Each path is a new rotation, seen through one point. The rows after it are directions, each followed by how far the rotation turns it, in degrees a step (0 if it stays put).
Each turn is a multiple of 5 degrees from 10 to 175, or 0.
Each row of a path follows its step; steps can be skipped.
Path 1:
step 1: |  2.26 |  0.73 | -0.35 | -3.59 | -1.53 | -1.84 | -1.89 | -2.82 |  1.59 |  0.16 |  2.61 | -3.96 |  2.52 | -2.47 |  1.16 | -1.38 |  0.13 | -3.10 |  0.86 |  2.40 | -2.22 | -2.04 |  1.32 |  4.62 | -0.61 | -1.63 |  1.14 | -1.55 |  2.05 |  0.69 |  1.51 | -3.13 |  3.23 | -2.61 |  4.08 |  2.57 |  1.60 | -1.37 | -0.60 |  5.28 |  0.37 |  1.61 | -1.84 | -0.67 |  4.05 |  0.81 | -1.21 | -3.53 | -0.96 |  2.53 |  0.70 | -2.06 |
step 2: | -3.06 |  2.61 | -0.24 | -0.96 |  0.86 | -1.29 | -4.00 | -1.35 |  0.82 |  1.14 |  1.90 |  1.40 | -0.06 |  1.86 |  0.59 |  1.89 |  0.92 |  1.66 | -1.02 | -1.31 | -1.59 | -1.07 | -0.84 | -3.51 |  5.46 | -0.83 | -0.37 | -1.77 | -1.61 | -0.84 |  1.41 | -1.35 | -2.94 | -6.37 |  1.88 | -0.21 | -2.14 | -0.57 | -0.99 |  5.53 |  0.08 | -0.08 | -1.91 | -0.91 |  3.31 | -2.44 | -0.92 | -0.67 | -3.92 | -3.04 |  0.67 | -3.42 |
step 3: | -0.46 |  3.21 |  2.15 |  4.77 |  0.69 | -0.20 |  2.22 |  1.71 | -0.68 | -1.72 |  0.88 | -1.78 |  3.17 |  4.03 |  3.60 | -0.58 |  3.15 |  3.75 | -2.93 |  2.62 |  0.62 | -3.44 |  1.79 |  4.98 | -1.17 | -0.90 | -1.20 | -2.41 |  1.93 | -1.15 |  0.05 | -4.71 | -1.07 | -1.85 |  2.48 |  0.49 | -2.66 | -0.39 |  0.37 |  1.66 | -1.62 |  0.25 |  0.83 | -1.99 | -0.93 |  0.04 | -0.46 |  0.40 | -5.14 | -1.02 | -2.03 | -2.87 |
step 4: |  3.18 | -2.59 |  0.34 | -0.49 | -1.05 |  4.04 | -4.28 | -0.67 |  2.66 | -2.40 | -1.66 | -2.33 |  1.32 |  0.04 |  0.24 |  2.82 |  1.30 | -0.68 |  0.75 |  1.62 | -2.06 | -1.86 |  1.73 |  3.37 | -1.84 | -3.85 | -0.45 | -2.34 | -1.52 |  4.37 |  2.46 |  0.62 | -1.85 | -1.62 |  3.12 |  2.28 | -0.34 | -3.13 | -2.22 |  3.66 |  1.08 |  1.83 |  1.18 | -2.83 | -0.06 | -1.51 | -2.68 | -1.76 | -2.61 | -2.02 |  3.96 |  0.68 |
step 6: |  3.90 |  3.50 |  1.86 |  4.22 |  2.33 | -0.17 | -0.36 | -1.56 |  0.40 |  2.87 |  3.63 |  0.78 |  2.19 |  3.04 |  2.53 |  1.62 |  2.41 |  0.68 | -1.54 | -0.20 |  3.53 | -2.94 |  1.99 |  0.86 | -1.92 | -2.42 | -1.38 | -2.38 | -3.27 | -1.27 |  4.64 | -0.38 |  3.00 |  0.89 |  0.66 | -0.27 | -3.50 | -2.55 |  0.88 |  1.29 |  1.66 | -0.82 | -1.84 | -0.95 | -1.50 | -0.36 | -1.97 | -5.01 | -1.40 |  1.94 | -0.66 | -0.92 |
step 9: | -0.80 |  0.38 |  4.10 |  2.44 | -0.35 | -0.28 | -0.22 | -2.38 | -1.37 |  0.30 |  3.65 | -1.84 |  0.10 |  1.38 | -1.04 |  1.73 | -0.71 | -3.15 | -0.04 |  5.31 |  3.22 | -2.97 |  0.73 |  3.24 | -0.19 | -1.73 | -0.96 | -1.59 | -0.28 |  0.46 |  1.07 | -5.23 | -0.42 | -1.34 |  2.40 | -1.56 | -1.48 |  1.40 |  1.80 |  0.67 |  3.32 | -1.14 | -0.73 | -0.75 | -2.32 | -0.02 | -3.57 | -0.87 | -5.61 |  0.46 | -1.61 | -4.23 |
step 12: | -1.46 |  1.53 |  0.27 |  2.28 |  1.98 | -1.30 | -0.14 | -1.20 |  0.40 | -2.82 |  5.84 | -0.96 |  1.82 |  1.87 |  0.96 | -2.14 |  1.85 | -1.52 | -1.50 | -0.48 |  0.06 | -1.45 |  4.35 |  2.61 | -0.10 | -6.06 | -1.47 | -4.93 |  0.38 |  0.17 |  3.83 | -2.65 |  3.62 | -0.67 |  2.35 |  1.60 | -1.08 | -1.71 | -0.49 |  2.19 |  3.29 |  1.87 | -2.39 | -1.79 |  1.36 | -1.80 | -0.29 | -0.24 | -2.61 | -0.89 | -0.30 |  0.29 |
step 13: |  1.64 |  1.32 |  1.31 | -2.20 | -2.07 |  2.68 | -5.41 | -0.04 | -1.53 | -2.27 |  0.69 | -2.21 |  3.29 | -0.21 |  2.71 |  2.17 |  0.37 |  4.79 | -0.84 | -2.12 | -2.58 | -1.73 |  0.64 | -0.65 |  1.91 | -0.09 | -2.01 | -0.43 |  2.07 |  1.32 |  2.96 | -0.69 |  0.43 | -4.05 |  4.14 | -0.24 |  1.57 |  0.41 | -1.84 |  4.08 | -1.28 |  0.41 | -2.25 | -0.78 |  0.15 |  1.65 | -3.96 | -3.75 | -1.93 |  0.23 |  2.44 | -2.87 |
| -0.28 |  0.51 | -0.06 |  0.94 | -0.14 |  1.66 |  0.18 |  1.32 |  1.21 | -0.27 | -0.52 | -0.60 |  0.26 |  0.78 |  0.90 | -0.66 |  0.24 |  1.10 | -0.15 | -0.74 | -1.10 |  0.26 | -1.31 |  0.72 |  1.24 | -0.78 |  0.27 |  0.03 | -0.45 | -0.07 |  0.19 |  0.11 |  0.59 |  0.48 |  0.35 |  0.66 | -0.51 | -0.86 | -0.83 |  0.84 | -0.22 |  0.79 |  0.15 |  1.27 |  0.52 |  0.09 |  0.15 |  0.68 | -0.56 |  0.21 |  0.74 | -0.29 |
35
|  0.05 | -0.55 | -1.41 | -1.14 |  0.30 |  1.26 |  1.33 |  0.00 |  0.74 |  0.02 |  0.66 | -0.01 |  0.72 | -0.80 |  0.22 | -0.49 |  0.66 | -0.78 | -0.80 | -0.43 |  0.39 |  0.15 |  0.05 |  0.50 | -0.20 |  0.04 | -0.46 | -0.12 | -0.23 |  0.95 |  0.42 |  0.83 |  0.78 | -0.63 |  0.95 | -1.05 |  0.10 | -0.20 |  1.16 | -0.68 | -0.04 |  0.56 |  0.86 | -0.50 |  0.06 | -0.20 | -1.23 |  0.54 |  0.43 | -0.05 |  0.17 | -1.78 |
125
| -0.65 | -0.65 | -0.01 |  0.54 |  0.31 |  0.84 | -1.10 |  0.38 | -1.06 | -0.49 |  0.48 |  0.17 |  0.91 | -0.01 |  0.02 | -0.71 | -0.11 |  0.17 |  1.39 |  0.39 | -0.29 | -0.64 |  0.39 |  0.99 | -1.31 |  0.51 |  0.13 |  0.28 | -0.28 | -0.01 |  1.11 | -0.14 |  1.24 |  0.22 |  0.72 | -0.37 | -1.25 | -0.43 |  0.34 | -0.45 | -0.04 | -0.63 | -0.84 | -0.86 | -0.73 |  1.80 |  0.48 |  0.96 | -0.38 |  0.68 |  0.24 |  0.37 |
120
| -0.20 |  0.84 | -0.85 | -0.73 |  0.57 | -1.04 |  0.00 |  0.09 | -0.51 |  0.12 | -0.18 | -0.49 |  0.82 |  0.27 |  0.51 | -0.12 | -0.22 |  0.85 | -0.73 |  1.45 |  0.34 |  0.11 |  0.29 |  0.59 | -0.37 |  0.74 | -0.83 | -0.78 | -0.49 |  0.00 | -0.36 |  1.62 | -0.38 |  0.64 | -0.51 |  0.61 | -0.12 | -1.46 | -0.04 |  0.32 |  0.08 |  1.60 | -0.66 | -0.22 |  0.46 |  0.77 | -0.23 | -1.10 |  0.92 |  1.13 |  0.73 |  0.34 |
160
| -1.44 |  0.90 | -0.32 |  0.12 | -0.22 | -0.48 | -0.21 |  0.77 | -0.23 |  0.16 | -0.01 | -1.33 | -0.50 | -0.72 |  1.18 | -0.37 | -0.54 |  1.31 |  0.44 | -0.25 |  0.22 | -0.54 | -0.02 |  0.14 |  0.43 | -0.14 |  0.35 |  0.18 |  0.43 |  0.97 |  0.34 |  0.45 | -1.35 | -0.43 |  0.46 | -0.32 |  1.35 | -0.57 | -0.39 | -0.94 |  0.87 | -0.10 |  0.55 | -1.02 | -1.41 | -0.06 | -0.93 |  0.39 | -1.01 | -0.48 | -0.82 |  0.49 |
70
| -0.12 |  0.14 |  0.30 | -1.11 | -0.93 |  0.18 |  0.41 |  0.18 | -0.63 | -0.28 |  0.01 | -1.06 | -0.52 | -0.19 | -0.30 | -1.10 | -0.40 | -0.09 | -0.72 |  0.05 |  0.95 |  0.05 |  0.09 |  1.55 | -0.05 |  1.25 | -0.54 |  0.22 |  1.90 | -0.57 |  0.08 | -0.67 | -0.23 |  0.47 |  0.14 |  0.52 | -0.16 |  0.87 | -1.00 |  0.77 | -1.12 | -0.53 |  0.01 |  0.76 | -0.72 | -0.25 | -0.29 |  0.41 | -0.15 |  1.52 | -0.38 | -0.94 |
175
|  0.96 |  0.02 | -0.07 |  1.03 |  0.48 |  0.78 |  0.31 |  1.06 | -0.39 | -0.40 |  0.65 | -0.38 | -0.59 | -1.26 |  0.70 |  1.51 | -0.39 |  0.11 | -1.25 | -0.41 |  0.30 | -0.29 |  1.15 | -0.95 | -0.80 |  0.57 |  0.23 |  0.28 | -0.45 |  0.49 |  0.75 | -0.24 | -0.34 |  0.57 | -0.08 |  0.06 |  0.21 | -0.08 | -0.42 |  1.81 | -0.27 |  0.68 | -0.78 | -0.06 | -0.48 |  0.12 |  0.11 |  1.33 |  1.26 | -0.42 | -0.57 |  0.09 |
40
